In the data rows, the value 128 means zero.
Some points:
[120 162 120 124 171 104 101 144 156 183 133 123 138 164 162  82 143 197
  79 125 140 138 115 136 181 142  79 177 120 137  77 175 142 129 105 127
 150 127  77 168 130  97 116 157 107 129 102 149 149  55 154 122 192  96
 175 165  91 117  97 115 118 106 149 144]
[124 112 136 157 191 166  98 201 100 151  95 191 131 131 135 160 103 116
 138  74 141 100 123  88  88 122 158 157 141 119 123 169 103  42 150 145
 120  86 123 137 111 141 143 140 127 163 202  85 118  85 163 185  84 132
 150 111 144 172 143 134 117 123 121 171]
[146 116 134 159 169 119 168 154  98 157  82  86  88 141 113 187  36 139
 123 115  84 126 157 103 117 182  86 145 130 129 103 146 116 142 132 141
 122  97 144 131 160 117 167 157 108  85  88 143 128 152 141 104 106  87
 116 158 108  64 110 124  67 169 151  72]
[161 127 160 156  85 162 144 117 186 177 157  75  82  85  65 110 130 160
 117 121 145 131 145 131 109 100 128 117 143  94 125 105 133 148 161 111
 132 137  57 104 142 198 152 122 164 129 144  69 125 121 157 126 132 215
 151 164  97 142  89 108 111 172 120 169]
[143 119 124 165 129 149 123 160 130 132 122 113 100 128  81 166 156 131
  93 151 128 122 104 112 182 103 160  30 141 144 147 171 134 130  38  94
  87 147 150  91 120 113 100 147 139 207 137 172 102 129 166 190  91 129
 106 140  99 148 132 160 132 153 158  81]
[118 133 118 128 107  79 160 129 121 107 125 167 145 185 153 117 130  81
 134 199 140 113 126 136  76  90  77 156  70  60 150 159 128 185 133 137
 159 113 135 138 181 134  95 175 165 135 156 157  88  85 152 116  62 195
 101 144 137 114 152 125 154 141 153  93]
[ 96 123 110 103 162 123  97  53 100 135 113 144  97  71 128 149 136 130
 142  92 151 157 160 136  92 134  85 104  89 123 124  94 138 128  85 117
 213 172  65 140 176  69 138  76 124 135 133 126 162 113 107 139  92 116
 132 131 150 173 108 153 166 199 130 132]
[149 106 164 114 133 140 174  91  85 128 111  99 115 198 176  97 124 104
 122 182 160 137  90 132 105  92 153 118 152 137 165 190 136 101 116 121
 112 137  62 106 134 105 146 131  37  93 148 122  81 166  70 142 147  86
  99 151 119 121 126  60 140 143 115 159]
[ 99 179 108 167 140 167 155 137 128 114 135 139 113 144 142 138 144 109
 102  32 142 110  57 164 116 183 153 116 125  93 182 144 104 138 154 126
  76 162 137 135 132 119 177  97 144 154  99 183 164 140 160 116 132 160
 107 181 161  95 138 150 151 122 122 175]
[158  96 131 153 103 154  63 132 173  84  92 143 107 107 176 129 143 143
 130 150 121 180 139 117 163 168  85 112 150  98 115 135 166 191 134 148
  85 115  93 150  97 156 161 111 122 120 138 135 137  90  98 100  88  96
  90  55  67 103 187 153 166 140  96 169]
[ 91 106 157 112 163 111 106 134 166 127 136  68 196  93 162 189 136  72
 103 140 182 134 116 149 155 173 122  92  98 149 116 115  85  91 162 104
 147 107 137 147 111 155  95 117 161  99 162 129  92 144 134 131 165 147
  69 139 114  94 107 106 182 147 153 122]
[166 135 145 128 166 100 184 199 142  43 167 183 129  85 130  96 114  94
  94 125  96 140 138 158 128 113 123  73 149 170  81 138 130 128 175 156
  79 137 120 171 138  71 103 127 144 184  84 130 105 115  91 156 126 153
 186 123 167 116  94 118 127 170 114 152]
[117 182  86 129  95 139 119 118 146 107 136 106 127  86 188 175 105  79
 100 167 108  98 124  60 109 106 148 193 160 127 128  97 164 144  68 112
 110  35 109 160 126 111 149 139 124 166 143 154 172 181 140 155 168 168
 112 132 189 134  92 143 130 119 108 150]
[140 133 146  77  86 126  98 129 175 159  81  85 140 128 182  75  78 144
 159  89 105 163 150 170  93 124 130 166 169 157 122  68 178  84 150  75
 137 195 184 143 137 151 126 158 179 141 131 160 103 109  80 165  98  85
 101 148 148 123 134 148  94 111 147 125]
[160 125 124  67 117 139 162  55 150 133 111 159 160 111 138  95  84 170
 102 171 164 132 122 133 177 200 144 144  82 126 114 116  77 138  94 161
 114 121 171  91 158 184 185 126 152 160 156 125 110 175 133 119  80  93
 202 125 159 133 116 103 138  91 120 123]
[ 85 160 165 116 164 179 155 154  93  86 167 157  97 160  94 147 121 144
  59 153 135 119 151 125 159 162 147 188 108 101 189 112 156 115 175 104
 126 153 148 157 107 152 106 156 133  82 109 144 133 180  82 156 154 138
 155  92  74 204 143 174 140 157 125  98]
[120 114 104 122 125  75 180  78  87 136 105 120 137 121 117  71 168 140
 111  82 133 157  96  55 138 133 100 123 195 136 115  71  77 110 134 175
 153  90 123 142 114 172 139  86 126 128 126 157  80 107 105 139 160 150
  79 109 102 151 133 150 115  88 132  72]
[ 84 140 147 117 162  65  84 146 168 190  75 188 132  91 121  78 165 116
 151 138 151  95 112 144 122  85 115 124 174 127 128 108 130 175  85 124
 114 162 186 156 112 130 131  83 147  49 133  95 140 195 136 138 125 115
 121  94 117 108 105 100 123 127  52  94]
[177 141 101 164 149  82 114 129 101 131 125  98 150 117 152 138 113 148
 155 167 102  64 179  94 147 131 186  83 113 101 134 112 155 127 181 114
  93 193 128 129 164  96 151  87 130 111 150 140 119  85 138  54 160 121
 132 129 148 197 151  87 133  83 133  92]
[150 106  86 150 140 118  90  90 127 157 166 125 161 169  61 102 150 115
 128 182  73 116 144 116 123 108 126 134 117 121 146 141 114  86 127 146
 106 138 150  83 111 175 168 138 159 115  96 111 177 106  75 150 158  99
  83 115 167 111  34 192 150 155 143 168]
[ 69 115 126 141 118 114 138 135 197 150 158 112  87 165 147 135 163  65
 129 122 156 104 171 148 145 137 131 146 114 205 147 122 168 149 156 157
 166  85 150  62 119 132 130  42 110 164 108  85 145  92  94 129  93 128
 142 138 118 138 144 136  50 121 125 113]
[155 106  85 133 119 104 164 201  94 117 171 114 101 155 135 153 162 158
 132  89 140 141 130 166 120 110 121 101  65  76  87  73 148 144  89 143
 169 123 127 126  19 113 167 154 135 103 125 113 125 176 152 136 122  82
 114 124 163 143 141  81 111  93 144 153]
[110  50 133 104  58 157  71 178  97 109 136 144 143  80 118  74 124 140
 157 148 138  90 117 152  69 151 140 108 114 102 168 122 131  85 132 220
 137 108 123 104 189 105 102 150 122 129 110 150 159 142 165 125 193 110
 130 162  86 106 164 128  96 113 110 106]
[153 185 141 135 132 176 190 120 137 123 139 119 131 101 108 110 150  97
 138 169 101 172 136 148 132  63 100 100 131 145 167 100 110  68 137 133
 147 125 159 145 148  88 127 126  86  70 169 125 210 104 170 118 112 117
 153 103 117  89 170 135 149  43 167 128]
[142 134 117 129 154 109 132 144 112 135 137 107 179 129 133 110  45 139
 153 117 109  96  79 108 126 127 151 103 119 130 127 144 146 163 118 110
 176 105 140  72  79 128  62 107  89 120  89 113 126 154 104 122 127 188
 188 106 110 130 193 202 170 147 159 180]
[154 125 122 138 121 188 150 144 134  99  93 159 152 155  99 118 104 130
 134 112 149 138 144 117 128 133 153 170 145 201 134 146 122 166 130 134
 162 184  76 132  88 151  49 159 103 172 138 114 170 156 187  67 170 143
  79 113 185 158 119 124 124 164 146 115]
[ 79 109 128 130  95 129 128  68 116 134 142 108 118 169 134 134 183 121
 191 114  85 119 109 177 156 183 186 133 167 102 111  96 102 110 121 124
  96 122  85 155  94  81  85 179 153 135 169  73 134 108  95  90  95 139
 182 141 119  91 106 156 118 136 109  80]
[158 165 193 181  54 121 112  97  68  81 157 153 135 118 110 161 121 136
 172 113 136 149 142  80 125 133  84 155 129 117 103 192 113 138  70  99
 112 154 184 127 115 130  79  85 154 114 113 107 126 112 114 166 145 101
 145 179 103 127 148  58 113 105 141 157]
[ 77 133 139  70 133 131  99  84 133 124 173 168 128 110 135 204 141 187
 165  88  76 123 129 114 138  30 144 103 101 164 125 133 124 155 175 118
 143 134  97 127 152 179 161 154 119 129  91 139  66 141 143 103 133  86
 112 103 140  76 135 132 108  85 105 117]
[138 104  88  71  99 117  79 118 122 131  98  85 121 142  47 140 165 134
 125 112 149 176 135 170 121 121 127 169 130 148  89 143 111 131 153  61
  97  74 200 112 178  89 131 153  79 118  88 132  94 123 133  81 132 168
 130  66 143 162 131  85 148 115  92 127]
There is one direction along which these points spread out most. Take the direction at right angles to it along which they spread out most. Go by this last direction. For each point below, how far along it does it lie, from 0 to 99? The average is 50, and the first point in the table lies past the average. One standard deviation of the points above along it is 16.
[120 162 120 124 171 104 101 144 156 183 133 123 138 164 162  82 143 197
  79 125 140 138 115 136 181 142  79 177 120 137  77 175 142 129 105 127
 150 127  77 168 130  97 116 157 107 129 102 149 149  55 154 122 192  96
 175 165  91 117  97 115 118 106 149 144] 60
[ 99 179 108 167 140 167 155 137 128 114 135 139 113 144 142 138 144 109
 102  32 142 110  57 164 116 183 153 116 125  93 182 144 104 138 154 126
  76 162 137 135 132 119 177  97 144 154  99 183 164 140 160 116 132 160
 107 181 161  95 138 150 151 122 122 175] 39
[142 134 117 129 154 109 132 144 112 135 137 107 179 129 133 110  45 139
 153 117 109  96  79 108 126 127 151 103 119 130 127 144 146 163 118 110
 176 105 140  72  79 128  62 107  89 120  89 113 126 154 104 122 127 188
 188 106 110 130 193 202 170 147 159 180] 48
[143 119 124 165 129 149 123 160 130 132 122 113 100 128  81 166 156 131
  93 151 128 122 104 112 182 103 160  30 141 144 147 171 134 130  38  94
  87 147 150  91 120 113 100 147 139 207 137 172 102 129 166 190  91 129
 106 140  99 148 132 160 132 153 158  81] 50
[149 106 164 114 133 140 174  91  85 128 111  99 115 198 176  97 124 104
 122 182 160 137  90 132 105  92 153 118 152 137 165 190 136 101 116 121
 112 137  62 106 134 105 146 131  37  93 148 122  81 166  70 142 147  86
  99 151 119 121 126  60 140 143 115 159] 79
[153 185 141 135 132 176 190 120 137 123 139 119 131 101 108 110 150  97
 138 169 101 172 136 148 132  63 100 100 131 145 167 100 110  68 137 133
 147 125 159 145 148  88 127 126  86  70 169 125 210 104 170 118 112 117
 153 103 117  89 170 135 149  43 167 128] 72
[ 77 133 139  70 133 131  99  84 133 124 173 168 128 110 135 204 141 187
 165  88  76 123 129 114 138  30 144 103 101 164 125 133 124 155 175 118
 143 134  97 127 152 179 161 154 119 129  91 139  66 141 143 103 133  86
 112 103 140  76 135 132 108  85 105 117] 51
[118 133 118 128 107  79 160 129 121 107 125 167 145 185 153 117 130  81
 134 199 140 113 126 136  76  90  77 156  70  60 150 159 128 185 133 137
 159 113 135 138 181 134  95 175 165 135 156 157  88  85 152 116  62 195
 101 144 137 114 152 125 154 141 153  93] 67
[120 114 104 122 125  75 180  78  87 136 105 120 137 121 117  71 168 140
 111  82 133 157  96  55 138 133 100 123 195 136 115  71  77 110 134 175
 153  90 123 142 114 172 139  86 126 128 126 157  80 107 105 139 160 150
  79 109 102 151 133 150 115  88 132  72] 44
[146 116 134 159 169 119 168 154  98 157  82  86  88 141 113 187  36 139
 123 115  84 126 157 103 117 182  86 145 130 129 103 146 116 142 132 141
 122  97 144 131 160 117 167 157 108  85  88 143 128 152 141 104 106  87
 116 158 108  64 110 124  67 169 151  72] 69
[155 106  85 133 119 104 164 201  94 117 171 114 101 155 135 153 162 158
 132  89 140 141 130 166 120 110 121 101  65  76  87  73 148 144  89 143
 169 123 127 126  19 113 167 154 135 103 125 113 125 176 152 136 122  82
 114 124 163 143 141  81 111  93 144 153] 66
